In the data rows, zero lies at 7.5, halfway between 7 and 8.
Some points:
{ 9,  9, 10, 10,  6,  7,  9,  8,  2,  8,  8, 10,  3,  9,  4,  3, 13, 11,  7, 11, 11,  6,  8,  8,  6, 10, 10,  5,  9,
  7,  7, 13}
{ 8,  7,  7,  7, 11,  6,  8, 11,  8,  8,  4,  6,  9,  7,  7,  9,  9,  9,  6,  7,  5,  4,  8,  5,  8,  8,  7,  6,  8,
  5,  7, 10}
{ 9, 10,  5,  6,  7,  7,  6,  5,  9,  9, 10,  6,  7,  8,  9,  8, 10,  8,  7,  5,  6,  8,  7,  8,  6,  3,  8,  7,  7,
  5,  7,  6}
{ 3,  4,  6,  9,  9, 10,  1,  6,  9,  7, 12,  2, 11,  9, 11,  7,  2,  8, 10,  8,  5,  4,  4,  9, 12, 13,  8,  9,  2,
  9, 13,  4}
{ 8,  8,  9,  9,  7,  8,  8,  9,  7,  7,  8,  7,  7,  6,  5,  7, 11,  9,  8, 10,  9,  8,  9,  8,  7,  8,  9,  7,  7,
  8,  6,  8}
{7, 7, 8, 7, 8, 7, 8, 9, 8, 6, 8, 8, 6, 8, 8, 8, 6, 7, 9, 6, 7, 8, 9, 9, 7, 7, 6, 7, 8, 8, 7, 6}
{ 8,  7,  6,  9,  7,  8,  8,  8,  8,  5,  9,  8,  6,  5,  9,  9,  9,  9,  4,  9,  5,  8,  8,  8, 10,  6,  6,  8,  7,
  7,  9, 10}
{ 6,  6, 10,  6,  7, 13,  2,  7, 12, 11,  7, 10,  7, 11,  6, 12,  9,  7,  7,  5,  7, 10, 11,  6, 10,  9, 14,  3,  5,
 15,  7,  9}
{10,  7,  6, 10,  7,  9,  4,  6,  7,  5,  2,  8,  8, 12, 11,  4,  8,  6,  8,  9,  6,  9,  8,  8,  4,  5,  6,  7,  7,
  8,  5,  3}
{ 8,  9,  9,  5,  8,  6, 12,  9,  9,  6,  8, 10,  8,  7, 10,  8,  6,  5,  9,  7,  9, 11,  9,  8,  7,  4,  8,  5, 10,
  6,  3,  8}
{ 7,  7,  9, 11,  7,  8,  8,  7,  6,  7,  7,  8,  9, 10,  6,  5,  6,  4,  8,  8, 10,  8,  9,  6,  7,  7,  6,  9, 10,
 12,  8,  9}
{ 9,  8,  8,  8,  9,  6,  9,  7,  8,  5,  8,  9,  8,  5,  7,  7,  7,  6,  7,  7,  7,  8,  7, 10,  6,  5,  8,  8,  7,
  6,  5,  7}
{ 8, 11,  7,  6,  4,  8,  9,  5,  7, 12, 10,  6,  8,  5,  6, 11,  4,  6,  4,  3, 11,  4,  8,  4,  8,  8,  5,  8,  9,
  7,  8, 10}
{ 9,  6,  7,  5,  5,  7,  8,  8,  9,  5,  8,  7,  6,  8,  7,  8,  6,  6,  9, 11,  7,  9,  8, 10, 10,  7,  4,  6,  9,
  9,  7,  6}
{ 7,  6,  7,  7,  8,  6,  8,  7,  6,  7,  8,  6,  7,  7,  7,  5, 10,  8,  7,  9,  9,  8,  7,  6,  6,  8,  9,  8,  7,
  8,  9,  8}
{ 8,  8,  9,  7,  7,  7, 10,  8, 10,  6,  7, 11,  8,  7,  8,  9,  6,  6,  8,  8,  7,  9,  8,  9,  5,  6,  8,  6, 10,
  7,  7,  8}
{ 7,  8,  9,  9,  6,  9,  7,  6,  5,  8,  6,  8,  9,  8,  8,  7,  8,  4,  6,  7, 10,  6, 10,  4,  7,  9,  6,  7, 11,
 10,  6,  7}
{10,  8,  8, 10,  8,  5, 10, 10,  4,  6,  9,  8,  6,  6,  7,  5,  8,  9,  7,  9,  8,  9,  6,  9,  6,  7,  6,  8, 10,
  5,  6,  8}
{ 5,  6,  7,  9,  9,  8,  5,  6,  8,  6, 10,  7, 10,  4,  7,  7,  6,  8,  8,  7,  5,  6,  6,  9, 10,  8,  8,  9,  5,
  8,  8,  4}
{9, 9, 3, 7, 7, 9, 4, 6, 8, 8, 6, 8, 8, 9, 8, 7, 9, 7, 7, 6, 6, 9, 6, 5, 5, 4, 6, 7, 9, 4, 6, 5}
{ 7,  8,  9,  9,  8,  8,  5,  7,  5,  7,  8,  6,  6,  7,  7,  6,  9, 10,  7, 10,  7,  6,  7,  8,  8, 10, 10,  7,  7,
  9,  8,  9}
{ 9,  8,  6,  7,  7,  8,  7,  7,  8,  8,  7,  9,  7,  9,  9,  8,  9,  6,  9,  8,  6, 10,  8,  8,  7,  6,  6,  6,  4,
  4,  7,  5}
{ 6,  8,  7,  6,  7,  6,  7,  8, 10,  9,  8,  6,  7,  5,  6,  7,  6,  8,  7,  4,  6,  8,  6,  8,  7,  4,  9,  8,  8,
  7,  8,  9}
{7, 8, 9, 8, 8, 7, 8, 9, 8, 6, 9, 8, 7, 7, 8, 8, 8, 7, 9, 8, 7, 9, 7, 7, 7, 8, 7, 7, 8, 7, 8, 7}
{ 4,  6,  8,  3,  8, 10, 10,  5, 11,  7,  8,  6, 10, 11, 13,  6,  8,  3,  8,  7, 11,  8,  7, 12,  8, 12,  8,  7,  7,
  6,  7, 10}
{ 7,  7,  9,  8,  7,  9,  7, 10,  7,  7,  8,  8,  6,  8,  6,  7, 10, 10,  8,  8,  9,  8,  9,  7,  6,  9,  8,  7,  7,
  9,  7,  9}
{ 8,  8, 10, 10,  7,  5,  8, 10,  5,  6,  9,  9,  6,  7,  7,  6,  8, 10,  7,  9,  8,  6,  6,  7,  7,  7,  7,  7,  8,
  6,  5,  7}
{ 7,  8,  5,  6,  7,  5,  5,  7, 11, 11,  9,  8,  6,  8,  9,  9,  5,  8,  4, 14,  9,  8,  9,  7,  8, 10,  4, 11,  9,
  9,  7, 10}
{ 9,  9, 10,  7,  7,  7,  9,  8,  8,  7,  7, 11,  5,  8,  6,  9, 10,  6,  7,  8,  9,  9, 10,  8,  6,  6, 11,  4, 11,
  9,  6,  9}
{ 8,  7, 11,  0,  6,  9,  6,  7,  6,  7,  3,  5,  8, 13,  6, 10,  5,  6, 14,  9,  9, 10,  7, 11,  6,  5,  9,  9,  7,
  8,  5,  8}
{ 8,  9,  7,  8,  5,  9,  8,  6,  6, 10,  8,  6,  8,  7,  8,  9,  7,  5,  6,  6,  9,  8,  9,  4,  7,  8,  6,  7,  7,
  7,  7,  7}
{ 6,  5,  7,  6,  9,  9,  9,  4,  7,  7,  7,  6,  7,  9,  7,  3,  9, 10,  7, 10,  9,  5,  8,  8,  8,  9,  8,  9,  6,
  6, 10,  8}
{ 8,  5, 10,  4,  5,  8,  7,  6,  7,  4,  5,  6,  5, 10,  8, 10,  7,  8, 11,  8,  8, 10,  7, 10, 10,  5,  3,  8,  7,
  9,  7,  9}
{ 5,  9,  8,  8,  7,  7,  8,  6,  8,  9,  6,  7,  6,  6,  5,  8,  4,  6,  7,  8,  9,  6,  6,  4,  8,  6,  7, 10,  9,
  9,  7, 10}
{10,  8,  6,  8,  6, 10,  7,  5,  5,  9,  6,  7, 10,  8, 10,  8,  7,  7,  6,  6,  9,  8,  9,  5,  5,  8,  5,  5,  8,
  7,  6,  6}
{10,  5,  7,  7,  6,  9,  8, 10,  6,  7,  4,  9,  5,  4, 10,  7,  9,  8, 12,  7,  9,  7,  6,  8,  8,  5, 12,  8,  9,
  8,  9,  5}
{12,  9,  2,  8,  3, 12,  7,  4,  3,  8,  6, 10, 11, 10,  9, 10,  7,  5,  4,  4, 11,  8, 11,  4,  4, 12,  5,  6,  9,
  5,  7,  5}
{ 7,  7,  8,  8,  9,  7,  7,  8,  8,  6, 10,  7,  9,  5,  7,  8,  6,  7,  7,  8,  5,  9,  7,  9,  7,  6,  8,  8,  7,
  7,  7,  6}
{ 9,  8,  5, 10,  8,  6,  9, 11, 10,  7,  7, 10,  7,  3,  8,  8, 10,  8,  6, 10,  5,  4,  8,  6,  9,  9,  2,  6,  4,
  7,  9,  9}
{ 5,  7,  9,  7,  7,  5,  9,  8, 10,  8,  7,  7,  7,  4,  5,  7,  7,  9,  9,  8,  7,  8,  7, 10,  9,  7,  8, 10,  8,
  9,  8,  9}
{ 6,  7,  9,  6,  7,  4, 10,  9,  9,  6,  7,  9,  6,  7,  4,  5,  4,  9,  8,  7,  8,  8,  7, 10, 11,  8, 10, 10,  7,
 10,  8,  9}
{ 5,  6, 11,  6,  8,  3,  9, 10, 11,  5,  7,  8,  5,  8,  4,  5,  5,  9,  9,  8,  7,  8,  6,  9, 11,  7, 10, 11,  8,
 10,  9,  9}
{ 5,  4,  5, 11,  9,  5,  6,  6,  4,  6, 10,  4,  9,  8,  6,  6,  6, 11,  7, 10,  5,  8,  3,  6,  9,  9,  7, 11,  2,
  7, 11,  4}
{ 7,  9,  9, 14, 13,  6,  8, 10,  5, 10,  5, 11,  9,  7,  8,  7, 12, 11,  4,  2, 10,  6,  9,  6,  8,  5,  8,  8,  6,
  4, 11,  7}
{ 5,  5,  6,  9,  9,  7,  5,  7,  5,  6, 11,  6,  9,  7,  6,  6,  7,  9,  7,  9,  4,  5,  5,  8,  8,  7,  7, 10,  6,
  7, 11,  5}
{ 5,  6,  8,  6, 10,  9,  5,  7, 10,  7, 10,  4, 11,  8, 12,  8,  4,  5,  9,  7,  6,  9,  5,  9, 11, 11,  6,  7,  6,
  7, 11,  6}
{10, 10,  4,  6,  5,  9,  7,  4,  7, 11, 10,  8,  8,  6,  8, 10,  7,  7,  7,  2,  8,  8,  8,  3,  6,  8,  5,  7,  8,
  4,  7,  7}
{ 9, 11,  5,  7, 15,  6, 13, 12,  9, 15,  4,  8, 12, 10,  6,  9, 10, 10,  7,  5,  3,  1,  7,  8,  5, 14, 13,  6, 10,
  8,  4,  6}
Along one direction, these points spread out more than along any other. Take the direction at right angles to it along which they spread out most. Then take the direction at right angles to both along which they spread out most. Go by this last direction. How many in every 100 of the points above lie lower along it than each point below? Answers are rounded to whole numbers. More than half of the points above lie lower than the first one.
{7, 8, 9, 8, 8, 7, 8, 9, 8, 6, 9, 8, 7, 7, 8, 8, 8, 7, 9, 8, 7, 9, 7, 7, 7, 8, 7, 7, 8, 7, 8, 7} 40
{ 6,  8,  7,  6,  7,  6,  7,  8, 10,  9,  8,  6,  7,  5,  6,  7,  6,  8,  7,  4,  6,  8,  6,  8,  7,  4,  9,  8,  8,
  7,  8,  9} 48
{9, 9, 3, 7, 7, 9, 4, 6, 8, 8, 6, 8, 8, 9, 8, 7, 9, 7, 7, 6, 6, 9, 6, 5, 5, 4, 6, 7, 9, 4, 6, 5} 52
{ 8,  7,  7,  7, 11,  6,  8, 11,  8,  8,  4,  6,  9,  7,  7,  9,  9,  9,  6,  7,  5,  4,  8,  5,  8,  8,  7,  6,  8,
  5,  7, 10} 90
{ 7,  7,  8,  8,  9,  7,  7,  8,  8,  6, 10,  7,  9,  5,  7,  8,  6,  7,  7,  8,  5,  9,  7,  9,  7,  6,  8,  8,  7,
  7,  7,  6} 56
{10,  5,  7,  7,  6,  9,  8, 10,  6,  7,  4,  9,  5,  4, 10,  7,  9,  8, 12,  7,  9,  7,  6,  8,  8,  5, 12,  8,  9,
  8,  9,  5} 31
{ 8,  7,  6,  9,  7,  8,  8,  8,  8,  5,  9,  8,  6,  5,  9,  9,  9,  9,  4,  9,  5,  8,  8,  8, 10,  6,  6,  8,  7,
  7,  9, 10} 75
{ 8,  7, 11,  0,  6,  9,  6,  7,  6,  7,  3,  5,  8, 13,  6, 10,  5,  6, 14,  9,  9, 10,  7, 11,  6,  5,  9,  9,  7,
  8,  5,  8} 0
{ 9,  8,  5, 10,  8,  6,  9, 11, 10,  7,  7, 10,  7,  3,  8,  8, 10,  8,  6, 10,  5,  4,  8,  6,  9,  9,  2,  6,  4,
  7,  9,  9} 94
{10, 10,  4,  6,  5,  9,  7,  4,  7, 11, 10,  8,  8,  6,  8, 10,  7,  7,  7,  2,  8,  8,  8,  3,  6,  8,  5,  7,  8,
  4,  7,  7} 63
{ 4,  6,  8,  3,  8, 10, 10,  5, 11,  7,  8,  6, 10, 11, 13,  6,  8,  3,  8,  7, 11,  8,  7, 12,  8, 12,  8,  7,  7,
  6,  7, 10} 4
{10,  8,  8, 10,  8,  5, 10, 10,  4,  6,  9,  8,  6,  6,  7,  5,  8,  9,  7,  9,  8,  9,  6,  9,  6,  7,  6,  8, 10,
  5,  6,  8} 81
